grid =
array([ 17, -45, -14, -24, -19,  -9,  21,  -5, -13, -16,   9,  38,  21,
       -11,  14])
Give the entry just right of -14.
-24
Give the entry just right of the largest entry.
21
The entry just left of 9 is -16
The maximum is 38
Give the entry just left of the centre entry.
21
Give the median of all entries.
-9
The entry just left of the smallest entry -> 17

a = [-10,-19,-35,-3,-18]
Find the entry just left of -18.
Answer: -3
The third entry from the right: -35
The entry just left of -35: -19

Read these off the array that follows.
1) The entry in the top-left corner?
2) The 3rd entry in reading order?
3) The 3rd entry on the main diagonal?
4) The fifth-last entry, reading row by row?
5) The last entry, reading row by row?
6) The entry in the top-right corner?
7) The smallest entry in the first column?
[[ 24   7   6  10  -6   0 -27 -29 -21  22  12   9]
 [ -4   3  -4 -10 -15 -15   2 -20  -2 -37   4  14]
 [ -3 -21   4 -15  10  -9  12 -11  -6   2  17 -10]
 [  6  18   5 -29  -5 -10 -17  -3   2 -19 -27  -1]
 [  1  -6   4 -12  11  -2  -2   0 -25  16 -18 -25]
 [ -7  12  -3  -7 -16  -6 -17   0 -18 -22  -8  -3]
 [ -5   3  -7 -26   6  -1   7  -5  -1   2  20  14]
 [  4 -15 -11  -9   4  -9  23 -23 -12  -3  -6 -19]
 [-24   5   6  -3 -25  11  -5 -35  22  16  -1 -12]
 [ 16 -34   5 -12 -38  21   6  27  -5  -3  -8  -1]
 [ -2  16  21   2  29  24  20   2 -16 -19   0   8]
 [-14 -26  18   9  -3 -16  -2  -8 -10 -20  27   8]
 [-14 -12  20 -19   6   6 -24   8  17   1  10 -21]
 [ -1  -3 -22  -5  -5   1  16 -12 -19   0   0 -25]]
1) 24
2) 6
3) 4
4) -12
5) -25
6) 9
7) -24

X =
[[-4,-10,-3,37,-10,-9,-4],
[-8,7,-9,12,-3,0,2],
[6,-2,-2,26,7,15,3],
[0,-17,0,1,-5,3,1],
[-10,-36,-1,-18,-17,-1,1],
[0,19,2,3,4,1,-2],
[0,-13,0,-10,10,-11,0],
[-2,3,0,-15,8,0,0],
[7,-9,3,-18,-31,-20,-3],
[1,-4,3,7,2,8,3],
[4,-4,-1,-8,1,-7,-1]]
The entry in the top-right corner -> -4
Report the second entry, reading row by row.
A: -10
The third entry, reading row by row: -3
The last entry, reading row by row: -1
Report the entry just right of the centre entry.
A: 4
Report the first entry of the smallest entry's row.
A: -10
Report the 1st entry, reading row by row.
A: -4
Report the 4th entry from the end, reading row by row.
A: -8
The third smallest entry: -20
The entry directly below the centre entry is -10
The last entry of the smallest entry's row: 1
Report the 2nd entry on the diagonal from the top-right corner.
A: 0
Report the entry just right of 15.
A: 3
Report the entry just right of 12.
A: -3
The entry directly below the largest entry: 12
Report the largest entry in the first column.
A: 7
Report the entry just right of 6.
A: -2
Report the 5th entry, reading row by row.
A: -10
The bottom entry of the column that holds the smallest entry -> -4
Report the entry in the bottom-left corner.
A: 4
The third entry from the end, reading row by row -> 1
Report the entry just left of 19.
A: 0
The largest entry in the first row -> 37
The second-last entry, reading row by row: -7
The entry directly below 19: -13
The centre entry: 3
The entry just right of the smallest entry: -1
Report the third largest entry.
A: 19

[[-24   4 -15 -13  14  11  -3  15   3]
 [  3  -2   1  -1   1   2  -1   0   8]
 [-15   7 -12   5   2 -22 -27   8 -12]
 [ 26  39   0 -21  -6 -26   0  12  -6]
 [ -2   0  -4  -2  -1  -2   1  -4   0]
 [-12   7 -17 -17  -4 -16   0 -23  -4]
 [ 15  -1  -1   5  -4   1 -13  -2  -2]
 [-16  -8   5 -19  23  -9  -6  12   0]
 [  1   0   1   0   3  -1   0  -1 -10]]
Rows and columns are numbered from 0.
The maximum: 39
The entry just right of 23 is -9
The entry in the top-right corner is 3
The entry in the bottom-right corner: -10
The entry in row 0 and column 2 is -15
The entry in row 1 and column 0: 3
Report the entry at row 2, column 0.
A: -15
Report the entry at row 0, column 1.
A: 4
The entry just left of the smallest entry: -22
Report the entry directly below the smallest entry.
A: 0
Report the entry at row 1, column 1.
A: -2
The entry at row 0, column 0 -> -24
Report the entry just left of 14.
A: -13
The entry in row 2 and column 2 -> -12
Report the entry just left of the centre entry.
A: -2
Report the entry directly above -9.
A: 1
The top entry of the column that holds the smallest entry: -3
Report the entry just right of the largest entry.
A: 0
Report the entry directly below 26.
A: -2
The entry just right of the centre entry -> -2
The entry directly above the largest entry: 7
The bottom entry of the column that holds the largest entry -> 0
Report the entry directly below the largest entry.
A: 0
The entry directly below -3 -> -1
The entry directly below 11 is 2

m =
[[ 28  -7  -7   7 -16   6   5  30 -16  -7   1 -18  13   1]
 [-24   7   8  -4   6  -3  -2 -27   6   7   0  13 -13   1]
 [ 12  -7  -9  -1  -7  -4  -1  17  -2  -7  -7 -11  29  12]
 [-41  14  15  -3  -1   0   2 -45  -2  14  -3  16 -23   5]
 [ 16   2   3  11 -15  13   8  14 -19   2   6 -10  -9  -5]
 [-13   8  10   0  10   4   0 -19   4   8   8  14 -31 -14]
 [-24  11  12  -3   8   0  -1 -27   7  11   2  18 -20  -2]
 [ -8  -2  -4  -9  16 -11  -8  -5  20  -2  -5  10  13   4]
 [  6   0   0   9 -23  10   9   7 -24   0  -2 -16   1   6]
 [-32   8   8  -2 -13   0   2 -33 -12   8  -6   1  -9  10]]
Find the entry just right of -15.
13
Find the last entry, reading row by row.
10
Find the bottom entry of the column that holds the smallest entry.
-33
The fourth entry in reading order: 7
Find the 1st entry, reading row by row.
28
Find the last entry in the row that holds the smallest entry.
5
Find the fifth entry, reading row by row.
-16
The smallest entry -> -45
The entry just right of -32 is 8
The top entry of the column that holds the largest entry -> 30
The fifth-last entry, reading row by row -> 8
Find the bottom-left entry.
-32
Find the entry just right of the smallest entry.
-2
Find the second entry on the main diagonal.
7
Find the entry just left of the smallest entry.
2
The second-last entry, reading row by row -> -9
Find the second entry on the diagonal from the top-right corner.
-13
Find the entry directly above the smallest entry.
17
Find the last entry of the largest entry's row.
1
Find the entry just right of -33.
-12
The entry directly below -45: 14
The third entry on the diagonal from the top-right corner: -11
Find the entry just right of 17.
-2
The third entry in reading order is -7
The entry just left of the largest entry: 5
Find the entry directly above 18.
14
Find the second largest entry.
29
The second entry, reading row by row is -7

M = [[45, 46, 34, 51, 59, 35, 47, 68, 53, 85, 33, 50, 60, 62], [62, 80, 68, 51, 51, 46, 36, 67, 65, 84, 76, 9, 72, 65], [44, 83, 66, 51, 76, 31, 37, 41, 35, 57, 45, 31, 23, 71], [75, 70, 55, 51, 45, 75, 46, 66, 32, 63, 73, 62, 34, 58], [47, 79, 25, 51, 40, 59, 85, 38, 60, 83, 53, 41, 46, 80], [63, 23, 41, 51, 55, 52, 19, 39, 42, 60, 48, 25, 47, 24], [73, 59, 54, 51, 59, 74, 33, 83, 54, 43, 71, 31, 61, 88], [39, 32, 20, 51, 54, 32, 41, 48, 51, 70, 36, 67, 79, 47], [37, 98, 67, 51, 29, 35, 64, 55, 38, 54, 21, 65, 53, 79], [39, 65, 28, 51, 60, 50, 47, 39, 41, 65, 65, 15, 60, 18], [70, 75, 75, 51, 60, 66, 17, 52, 36, 46, 53, 41, 52, 72], [30, 68, 66, 51, 46, 77, 31, 24, 28, 54, 37, 37, 27, 88]]
The entry just left of the largest entry -> 37
What is the entry just left of the smallest entry?
A: 76
The largest entry is 98
The entry just right of the smallest entry -> 72

Read these off the matrix that follows. Counting starts at 0.
1) Find the entry in the top-right corner.
2) Find the bottom entry of the column that holds the smallest entry.
3) Find the entry in row 0 and column 2.
4) Find the entry in row 1 and column 0.
5) Find the top entry of the column that holds the largest entry.
6) Find the entry just right of the smallest entry.
7) Find the entry in the bottom-left corner.
 -2   -3   -3  -11   10    7
 12   -9    5  -17   12   16
-22    5  -32   13   -4  -20
 17  -34    0   25   28   14
-12   -5    0   26    3   -7
 13    6   37    8   -8    9
-15    5   -3   25   -8  -11
-17    9  -30    6  -12  -22
-27   -3  -41   28   -2  -20
  1   -7  -14  -17    9    5
 -6   39  -10  -22  -38  -17
 13  -10    5  -20   14   15
  6  -12    1  -14   13   11
-15   11  -23   -1  -12  -17
-26   -6  -44   29    1  -20
 -1   -9   -6   -9   11    2
1) 7
2) -6
3) -3
4) 12
5) -3
6) 29
7) -1
